In the rows, zero is written as 128.
Rotation paths and how fast each direction turns (deg/step):
Each turn is a multiple of 5 degrees from 10 to 175, or 0.
Each row of a path follows its step; steps can be skipped.

step 1: [120 122 125 123 128 121 147 129 118 134 113 135 133 128 121 130 133 124
 125 124 134 128 127 122 147 128 126 123 129 128 116 123 129 118 137 129
 130]
step 2: [129 133 121 124 131 115 136 131 135 135 120 125 135 130 130 131 128 130
 131 125 129 120 118 121 141 116 120 130 115 133 139 117 124 118 131 131
 141]
step 3: [132 139 122 127 140 112 131 135 141 133 140 114 132 142 128 124 124 135
 125 133 140 132 129 128 136 124 124 129 127 127 134 135 126 125 132 131
 129]
step 4: [125 135 130 125 130 135 125 130 135 141 128 113 129 139 131 114 128 117
 128 137 127 134 125 132 136 121 137 130 126 128 127 141 131 127 131 141
 116]
step 6: [128 126 127 135 123 128 118 138 121 132 124 130 121 121 123 135 114 133
 121 130 130 130 140 135 132 136 129 138 135 123 112 139 128 121 123 138
 138]
step 8: [138 127 115 129 118 117 126 138 135 115 113 126 129 130 134 124 133 129
 129 122 134 123 118 127 123 129 115 125 114 130 124 126 126 125 123 126
 137]
step 11: [114 138 127 132 111 133 124 118 136 133 139 129 130 128 125 127 126 135
 134 135 115 119 125 124 136 135 130 125 122 123 126 130 134 123 114 126
 133]
step 12: [119 128 137 130 129 122 121 122 135 128 135 137 121 118 116 127 116 136
 123 135 120 140 131 126 139 138 120 126 132 124 123 136 135 116 129 125
 131]
step 13: [122 115 133 124 130 123 113 135 139 129 117 136 130 112 126 126 133 122
 124 139 117 143 131 124 135 124 122 126 123 136 131 129 122 127 128 127
 127]
Speeds:
[132 128 127 127 127 125 132 125 130 130 128 129 129 130 128 129 129 132
 125 129 126 124 126 127 128 125 129 129 128 128 124 126 129 126 128 123
 125]	45
[131 130 130 126 132 127 127 130 131 128 128 130 128 128 128 134 127 130
 129 132 127 129 131 129 126 127 127 132 132 128 129 129 125 128 129 128
 131]	110
[129 132 127 125 127 132 127 130 125 127 129 125 128 129 126 129 132 126
 126 131 127 125 128 130 126 126 126 125 131 126 127 129 125 129 127 129
 123]	70
[125 127 127 125 128 128 129 124 129 126 123 126 131 125 129 130 130 131
 129 125 132 127 130 131 126 127 126 130 128 124 127 129 129 129 127 128
 127]	45

step 1: [126 131 117 128 134 138 130 132 126 135 134 119 129 139 131 119 136 137
 119 131 122 114 130 125 129 138 131 128 130 122 128 137 136 124 116 121
 132]
step 3: [111 125 119 124 133 134 123 127 127 127 120 107 123 124 127 124 122 125
 134 133 126 115 124 117 127 129 128 125 123 137 126 123 125 129 130 121
 128]
step 4: [121 129 114 136 127 129 122 129 131 136 127 123 133 122 135 119 132 122
 120 144 133 119 121 125 129 128 136 136 123 123 126 134 135 126 135 118
 134]
step 5: [123 124 123 128 129 132 117 108 132 136 130 119 145 129 123 126 137 132
 124 124 131 122 131 122 130 135 127 127 120 127 127 139 134 129 125 125
 133]
step 7: [128 119 119 135 125 128 122 129 140 131 121 115 122 127 127 121 132 128
 132 136 139 130 128 112 134 129 124 130 121 124 123 114 137 124 123 124
 128]
step 9: [126 123 119 116 121 133 117 126 128 137 126 125 141 134 132 124 137 123
 130 128 132 125 114 125 143 121 126 135 131 118 126 134 127 132 128 125
 130]
step 10: [128 119 126 119 135 141 120 127 134 126 122 115 129 126 127 127 141 124
 130 118 125 122 137 126 138 125 128 134 117 122 123 123 128 122 122 120
 133]
step 11: [129 127 117 123 144 130 128 140 129 137 128 118 128 132 121 113 130 125
 122 130 129 134 131 120 129 127 123 125 130 117 130 127 135 120 127 115
 133]
step 13: [124 121 125 124 130 144 118 130 127 137 131 119 119 128 141 125 134 122
 136 124 121 120 121 118 128 127 123 131 125 128 136 136 122 130 133 123
 137]
Speeds:
[128 129 128 127 126 129 131 125 128 129 131 131 129 128 125 128 127 129
 124 130 130 128 130 126 128 130 126 131 132 127 128 133 128 132 125 129
 133]	100
[128 130 129 130 125 126 129 129 128 126 125 131 128 128 131 130 134 129
 125 131 131 127 126 126 133 127 131 129 130 125 127 125 131 128 126 128
 127]	140
[129 131 129 126 130 131 130 127 129 125 127 125 126 126 123 127 127 130
 125 130 128 131 129 128 133 128 126 126 127 128 130 124 129 130 128 127
 126]	85
[129 129 127 128 125 128 125 130 132 129 131 128 130 127 129 125 127 127
 129 129 130 134 126 128 128 125 125 129 132 127 129 129 131 127 133 127
 126]	155
[132 131 129 131 131 128 126 129 132 129 129 128 127 129 129 128 125 132
 125 131 129 126 129 128 126 127 128 131 124 126 127 128 127 123 128 128
 130]	110

step 0: [120 128 132 125 147 124 126 125 130 129 125 125 105 124 140 123 127 136
 131 130 120 131 136 134 126 120 126 125 134 127 129 127 126 136 126 128
 132]
step 1: [125 121 134 122 128 132 131 135 131 122 127 140 127 130 135 127 122 127
 133 133 144 126 130 123 121 132 123 137 131 126 129 123 113 130 127 112
 117]
step 2: [136 127 132 133 133 142 114 141 124 130 128 122 128 129 124 124 140 119
 132 126 130 121 122 141 124 125 121 132 134 128 126 132 134 137 138 127
 122]
step 3: [128 129 126 135 127 117 127 134 131 122 121 121 119 125 132 126 135 133
 142 130 133 145 127 132 126 124 128 133 125 136 143 141 122 124 128 131
 131]
step 4: [127 127 134 129 130 124 127 129 141 119 126 131 132 129 116 121 120 119
 125 119 124 122 122 128 131 133 138 130 127 123 130 142 115 125 127 116
 119]
step 6: [126 126 120 135 133 126 131 124 136 119 133 130 127 120 138 124 129 132
 124 139 130 122 134 127 113 128 125 135 112 126 136 131 118 125 132 127
 141]
step 10: [123 126 130 128 131 139 136 131 126 128 124 126 115 145 130 129 125 139
 130 118 127 126 114 134 130 135 129 136 130 129 121 130 129 126 133 112
 124]
step 11: [129 127 132 122 133 131 109 135 144 132 124 123 118 129 138 131 129 129
 128 133 117 133 139 130 118 130 129 138 133 125 133 126 129 134 129 125
 130]
step 13: [133 128 125 136 129 142 125 142 125 129 129 126 136 139 129 120 128 126
 131 127 130 125 116 133 124 117 136 127 137 122 132 143 124 131 127 121
 134]
Speeds:
[130 126 127 129 126 127 128 131 130 124 130 125 129 125 126 124 129 125
 129 130 127 129 124 126 129 125 130 128 124 130 128 127 128 130 125 127
 127]	35
[128 126 132 125 127 125 127 130 131 126 126 130 127 124 129 130 125 127
 128 125 127 127 132 126 130 128 132 127 132 128 127 127 128 129 126 129
 126]	100
[131 127 128 129 128 129 126 130 122 128 127 130 130 123 130 133 131 126
 129 129 130 131 127 127 128 127 129 128 127 124 127 132 129 127 128 128
 127]	70
[130 125 129 126 129 129 130 133 128 126 132 126 129 130 125 129 127 130
 126 127 130 127 129 130 131 132 126 125 129 126 125 131 130 128 126 126
 131]	130

step 0: [130 122 131 128 139 136 134 131 121 128 125 126 131 132 130 139 128 128
 136 124 116 125 129 131 134 140 124 127 119 129 117 127 136 122 129 127
 132]
step 3: [126 125 118 127 134 128 121 117 125 138 130 124 125 136 142 140 129 121
 129 125 122 126 129 131 130 133 127 125 129 131 133 127 131 135 136 120
 126]
step 4: [125 132 135 127 129 129 126 122 142 136 131 124 118 131 137 127 123 126
 125 125 126 127 137 134 135 123 125 133 127 130 139 131 132 131 123 114
 125]
step 5: [119 122 124 127 131 128 129 125 135 138 131 131 124 135 125 127 133 133
 135 121 126 122 133 127 133 136 128 124 116 131 138 123 140 123 118 124
 131]
step 8: [125 121 126 117 132 126 132 132 117 129 123 125 126 141 128 134 138 127
 136 131 118 122 129 132 135 130 132 118 128 135 126 130 129 126 126 131
 117]
step 9: [137 134 135 122 134 123 124 128 133 131 123 132 128 129 140 134 126 128
 131 131 125 122 132 132 139 118 132 120 134 134 131 130 121 127 127 131
 115]
step 10: [133 126 126 123 144 123 125 125 132 124 124 125 119 130 132 136 127 131
 126 127 131 130 127 122 143 134 128 121 127 127 135 115 131 128 120 132
 124]
step 11: [131 131 129 129 148 133 122 121 131 134 131 123 135 136 127 126 132 122
 127 120 116 132 133 128 136 132 130 123 134 129 129 125 132 132 129 127
 124]
step 12: [133 130 140 129 137 132 121 129 140 134 133 130 121 127 126 131 122 135
 126 120 119 136 138 128 137 126 128 129 121 129 125 130 129 118 127 126
 130]
Speeds:
[129 126 126 128 128 125 126 128 129 127 129 132 126 126 132 125 130 128
 128 130 131 129 131 130 131 130 128 126 134 130 126 125 130 130 129 124
 128]	55
[126 130 128 130 128 129 128 124 124 128 127 127 131 132 128 126 130 125
 126 124 128 125 128 130 129 129 130 126 132 130 128 131 126 130 132 129
 129]	140
[129 128 127 124 124 125 124 127 125 128 128 127 123 131 128 132 127 128
 130 132 128 129 128 128 126 127 131 128 130 128 126 133 128 129 128 130
 127]	60
[128 130 124 130 127 124 127 125 132 130 127 132 130 126 129 129 128 129
 129 127 132 125 125 125 128 129 131 126 127 128 128 127 125 125 127 133
 129]	95
[126 128 129 127 127 127 133 125 129 126 126 125 124 128 127 127 127 127
 123 128 130 128 128 126 132 128 133 133 129 127 128 126 126 127 126 126
 128]	125

step 0: [132 127 135 132 121 136 132 132 135 135 131 133 131 127 128 127 133 136
 121 119 134 121 114 136 124 147 129 130 133 138 138 131 124 126 127 121
 123]
step 1: [126 132 139 124 125 122 118 130 126 121 127 127 133 120 134 130 135 129
 132 124 127 126 141 120 119 127 129 142 136 124 131 138 130 112 140 120
 124]
step 3: [126 125 134 129 121 129 125 136 125 136 120 120 137 122 129 133 122 133
 118 117 123 131 119 121 129 131 119 117 110 128 137 127 135 127 123 120
 126]
step 4: [129 123 138 124 136 131 118 124 128 133 120 129 121 121 121 139 126 125
 133 128 121 129 128 126 129 113 142 132 123 112 124 123 122 123 136 126
 126]
step 7: [133 133 132 123 117 125 129 123 124 124 130 137 125 125 129 131 125 132
 137 142 135 127 127 142 125 125 145 132 121 129 116 138 127 121 135 128
 122]
step 8: [126 122 127 122 123 121 134 127 120 128 136 134 125 122 135 129 147 131
 136 130 125 127 131 127 136 134 113 117 125 131 130 138 134 132 119 133
 119]
step 9: [126 133 132 135 136 135 123 129 130 128 122 119 130 119 142 138 133 136
 134 142 134 132 129 126 128 133 130 118 127 123 135 122 126 124 119 120
 141]
step 11: [131 110 132 126 132 119 138 129 126 120 122 133 125 139 133 136 131 129
 127 123 123 133 126 126 140 118 118 132 131 133 131 119 129 136 118 133
 135]
step 13: [131 130 140 119 132 113 118 124 133 127 132 133 128 131 125 115 135 131
 127 121 130 122 124 128 128 135 134 132 134 127 110 137 132 139 129 131
 127]
Speeds:
[129 127 124 133 130 132 127 127 126 131 129 130 126 130 127 128 127 128
 127 130 128 127 125 129 127 129 130 126 127 133 128 132 131 129 131 127
 125]	145
[129 128 126 126 133 129 131 129 128 129 127 128 129 130 125 131 128 125
 128 124 127 126 125 129 130 124 132 131 128 130 126 124 128 129 125 126
 129]	55
[127 133 128 132 128 127 127 125 128 126 133 129 125 126 124 129 124 127
 129 129 127 128 131 131 130 128 132 127 129 126 126 126 128 127 127 127
 127]	135
[127 129 128 130 129 132 130 130 131 126 126 128 129 127 127 127 126 131
 131 126 129 127 130 128 130 129 125 123 128 133 130 125 126 129 125 128
 126]	120

step 0: [124 124 129 139 138 144 128 134 135 137 138 125 131 122 130 136 128 130
 130 127 129 124 133 134 134 113 119 129 132 125 121 127 122 121 135 128
 123]
step 1: [124 119 127 129 140 115 128 137 142 125 119 127 126 128 124 125 135 128
 121 122 130 137 139 134 134 127 126 128 138 129 135 125 132 129 133 139
 126]
step 2: [127 119 135 135 120 135 133 134 133 133 129 123 116 132 127 130 132 142
 130 135 140 127 130 123 129 131 138 117 135 130 121 115 126 127 132 130
 121]
step 4: [140 125 119 132 129 117 135 129 127 131 131 140 122 139 135 136 136 128
 131 128 130 134 132 128 126 138 137 121 141 132 130 131 125 130 135 130
 135]
step 5: [128 122 126 133 114 129 136 126 126 132 130 132 117 126 136 131 137 130
 138 126 123 126 122 129 138 123 131 132 116 127 117 121 127 123 120 140
 135]
step 7: [125 121 122 129 128 131 140 120 129 136 138 121 127 132 120 120 144 126
 130 128 124 137 125 125 130 134 130 131 132 118 139 125 131 130 129 134
 139]
step 9: [126 126 122 134 127 137 137 126 133 130 132 125 136 134 129 131 130 128
 143 133 126 124 125 130 122 127 113 126 134 124 139 142 127 127 140 128
 117]
step 10: [128 122 131 118 121 120 127 130 133 112 124 129 137 128 127 129 144 133
 129 134 127 138 124 124 137 137 122 133 135 126 127 134 128 134 130 138
 130]
step 12: [123 116 123 120 137 128 124 122 131 132 115 129 138 131 126 138 140 114
 127 128 119 126 127 130 132 121 121 123 126 133 131 131 137 127 132 131
 123]
Speeds:
[126 127 126 128 127 128 129 132 127 130 129 125 128 129 126 126 132 127
 132 129 126 130 126 127 128 121 128 127 125 128 131 127 124 127 125 126
 128]	160
[129 124 129 129 126 132 126 126 127 132 130 127 127 129 126 129 130 129
 129 131 126 129 128 133 130 128 131 133 127 129 128 130 132 130 129 126
 126]	155
[128 126 128 126 132 131 128 125 129 132 126 126 126 128 125 125 126 127
 125 124 128 130 127 126 130 126 127 129 128 129 128 124 127 126 132 129
 129]	60

step 0: [126 130 114 135 140 127 123 130 138 141 125 119 133 140 128 134 134 129
 129 131 126 130 123 122 136 125 121 129 128 128 126 134 136 133 122 123
 126]
step 2: [128 117 134 120 133 125 127 125 136 128 115 143 127 130 129 121 128 135
 126 130 141 117 132 127 135 128 132 128 124 130 127 138 121 135 124 127
 132]
step 4: [130 121 124 131 128 133 120 128 122 119 135 120 118 123 119 133 135 128
 124 127 135 128 128 133 129 135 127 123 121 129 135 126 127 135 122 147
 132]
step 6: [125 131 128 124 126 127 127 136 127 131 136 136 131 114 124 124 130 134
 131 122 117 133 134 136 125 126 135 138 133 123 120 118 116 134 136 131
 130]
step 9: [115 134 124 122 140 124 123 128 135 131 128 129 118 136 119 128 130 127
 133 117 127 124 131 132 124 129 129 132 129 117 121 128 130 129 129 127
 145]
step 10: [133 125 136 140 128 132 126 131 126 136 120 129 135 125 138 130 124 137
 137 119 128 134 133 108 125 125 126 126 129 132 125 130 130 119 126 122
 126]
step 11: [128 132 126 124 122 112 124 119 126 126 125 125 136 122 123 130 129 139
 118 129 127 118 118 128 137 126 131 129 120 117 134 136 128 131 132 134
 125]
step 12: [127 123 131 121 137 129 124 123 138 130 122 126 121 130 130 130 137 115
 129 131 134 134 116 128 118 134 125 130 132 139 126 138 139 126 131 126
 134]
step 13: [131 134 132 135 130 128 133 136 127 135 133 122 121 116 128 138 124 135
 137 135 133 122 135 123 136 123 120 133 126 137 128 128 116 129 123 135
 132]
Speeds:
[128 130 127 126 129 129 128 128 134 126 131 126 128 128 131 132 130 129
 129 127 131 131 130 126 128 127 129 128 129 129 123 127 124 131 131 125
 130]	110
[127 131 125 129 129 126 127 131 129 129 127 130 127 129 126 129 128 130
 130 128 131 124 126 131 133 128 129 126 125 126 126 128 128 133 125 131
 128]	160
[128 129 129 131 129 127 129 130 129 129 130 127 129 128 130 125 127 126
 128 132 125 126 129 123 129 128 131 128 129 131 122 131 129 127 124 129
 124]	145
[128 130 127 129 125 133 129 128 127 123 126 127 127 128 129 130 124 131
 128 128 130 126 130 125 128 125 133 127 125 130 132 130 128 127 128 129
 128]	120

step 0: [138 129 134 124 132 130 131 131 127 143 124 127 133 131 129 143 126 132
 128 133 134 128 132 122 136 141 127 124 131 136 132 138 126 124 130 118
 122]
step 1: [143 123 130 123 132 122 132 128 117 126 115 125 121 119 130 133 132 129
 132 134 145 126 132 126 130 128 121 128 132 123 131 135 131 124 129 122
 123]
step 2: [136 129 133 117 128 123 128 125 123 118 122 130 127 127 127 135 115 124
 133 119 131 123 142 120 127 136 127 132 121 127 124 140 129 121 135 129
 124]
step 3: [134 136 134 128 120 126 131 121 120 131 128 127 141 121 131 135 125 133
 129 128 135 113 127 126 125 133 121 120 121 135 127 144 125 125 130 122
 131]
step 7: [147 128 128 129 129 135 123 119 122 124 132 136 132 117 136 130 126 127
 128 137 141 123 136 126 131 126 128 130 135 123 132 131 128 119 124 128
 124]
step 9: [145 131 140 125 129 138 128 124 121 135 129 122 133 124 127 135 126 136
 129 127 129 114 125 122 127 127 133 130 126 135 129 136 137 130 132 131
 139]
step 11: [133 123 129 129 122 132 134 124 122 124 133 118 127 131 132 134 138 124
 135 129 142 124 145 126 134 138 133 133 125 130 127 130 134 123 133 133
 135]
step 12: [136 127 129 120 132 130 127 129 111 137 128 129 137 132 129 139 129 119
 132 131 126 120 134 121 131 139 132 124 130 142 132 130 131 123 130 133
 127]
step 13: [147 126 126 129 127 120 132 118 113 130 122 125 135 132 129 133 134 131
 124 131 136 127 130 122 127 126 128 131 136 129 132 137 126 122 118 134
 124]
Speeds:
[125 130 129 129 129 128 126 130 125 124 131 129 129 125 127 127 131 127
 131 129 127 126 133 129 125 131 128 128 128 125 127 127 125 125 129 127
 128]	80
[128 126 128 128 127 127 129 126 130 125 126 128 132 129 130 126 125 127
 124 130 128 126 130 130 124 128 128 122 128 129 127 125 126 129 124 130
 127]	35
[131 128 126 132 128 128 128 129 129 129 130 130 129 128 129 131 128 134
 128 127 127 128 126 131 127 131 129 130 127 128 130 131 123 128 123 128
 127]	110
[126 131 130 126 128 126 127 129 131 127 124 131 126 125 130 130 125 130
 128 127 130 128 129 129 130 127 122 126 126 126 128 130 125 130 130 124
 127]	20

step 1: [134 126 131 137 128 130 127 135 132 134 137 125 121 138 143 136 130 128
 120 136 131 131 140 123 124 128 117 122 133 122 133 139 132 121 130 129
 133]
step 2: [130 131 134 129 141 117 128 135 125 140 129 122 131 124 141 125 116 123
 127 127 133 128 132 138 135 121 123 124 137 125 133 132 129 131 140 133
 133]
step 7: [140 135 130 129 124 127 135 132 127 126 126 125 130 131 134 122 125 129
 131 140 135 133 137 116 114 126 126 130 121 130 144 135 121 127 137 126
 123]
step 8: [133 134 133 128 127 130 138 130 128 124 129 132 133 124 133 126 115 132
 118 130 140 127 137 125 130 107 132 118 133 129 136 131 134 126 126 130
 128]
step 9: [129 134 138 130 133 135 120 137 119 128 128 144 123 134 131 132 126 134
 121 134 133 132 135 123 130 128 117 119 130 133 136 139 131 123 138 129
 132]
step 10: [134 126 143 143 131 121 126 124 127 136 126 130 134 125 145 127 118 129
 128 136 130 123 131 132 132 133 125 122 131 130 141 134 129 127 125 131
 126]
step 11: [133 136 138 135 125 116 131 135 126 131 130 123 116 125 136 139 136 133
 116 134 131 125 139 133 125 123 130 129 137 126 135 133 125 133 136 126
 134]
step 12: [136 128 129 132 137 131 138 138 124 141 129 126 125 123 137 127 123 132
 128 124 128 114 128 135 132 121 125 130 132 141 128 137 132 121 138 123
 131]
step 13: [139 129 130 127 140 121 131 128 124 121 126 129 122 126 134 140 121 121
 119 127 121 127 125 128 118 130 124 136 124 139 141 138 128 128 135 135
 125]
Speeds:
[130 131 129 128 129 128 124 128 127 122 129 126 124 129 127 128 130 130
 126 128 127 130 129 124 127 131 126 131 127 128 128 126 129 131 133 129
 130]	175
[133 125 124 123 128 124 130 130 129 127 130 126 127 128 129 129 127 125
 131 128 127 127 130 126 127 125 125 127 128 128 127 127 129 124 130 128
 129]	65
[128 130 129 131 129 129 129 123 126 129 127 123 127 126 127 125 123 128
 128 126 130 124 128 126 130 128 127 124 129 130 125 125 129 129 128 131
 130]	175

step 1: [123 134 119 129 116 122 128 119 126 116 137 134 126 128 134 130 123 122
 139 124 129 128 118 125 124 130 121 127 122 129 127 118 130 135 128 126
 148]
step 2: [134 134 132 125 131 129 141 120 119 123 133 123 124 128 129 135 126 126
 135 137 120 122 117 115 123 124 132 132 118 125 134 120 129 122 121 116
 122]
step 3: [127 140 122 130 133 125 130 118 122 128 128 126 121 116 143 121 139 124
 121 124 125 125 119 121 134 129 114 127 128 133 126 120 127 121 134 123
 134]
step 4: [126 132 133 129 120 123 126 121 126 111 134 136 131 138 135 123 122 124
 133 129 124 112 116 118 132 130 134 125 123 126 128 127 132 122 131 128
 139]
step 6: [132 137 123 130 132 122 127 129 125 123 125 129 131 125 144 117 130 116
 123 131 121 127 130 109 137 128 122 122 127 126 135 134 131 118 125 120
 132]
step 7: [124 132 132 128 125 131 129 126 115 123 138 129 140 130 137 125 128 133
 118 124 127 121 116 123 135 130 135 120 114 118 125 127 123 131 136 132
 139]
step 8: [129 122 140 127 135 123 130 120 121 124 130 133 128 128 129 125 126 134
 121 140 115 131 126 120 136 112 125 124 130 120 143 126 135 122 129 128
 131]
step 10: [132 136 135 133 128 125 124 127 119 122 136 118 145 132 132 133 132 132
 129 130 119 131 122 118 130 126 142 126 121 113 136 127 126 127 127 131
 124]
step 12: [125 130 119 127 114 117 113 122 121 115 132 126 131 135 128 129 130 121
 128 128 117 129 133 119 125 127 132 124 136 125 139 132 135 132 125 132
 137]
Speeds:
[130 125 129 127 130 126 125 130 128 131 129 128 125 124 129 130 127 132
 127 129 128 129 123 128 127 125 125 129 131 126 128 130 129 125 127 125
 126]	130
[129 130 123 125 127 130 126 129 132 124 128 129 130 127 131 129 126 129
 127 124 127 127 131 131 127 129 126 128 128 129 131 129 129 124 129 127
 129]	130
[131 129 132 128 126 126 126 128 133 125 128 130 128 129 129 128 129 126
 130 130 125 127 130 125 129 127 130 128 130 127 132 128 127 127 126 128
 123]	175
[130 126 126 124 128 134 129 129 125 128 127 127 122 127 127 128 129 127
 126 131 122 128 130 127 128 128 128 128 129 131 130 128 128 129 128 128
 128]	120
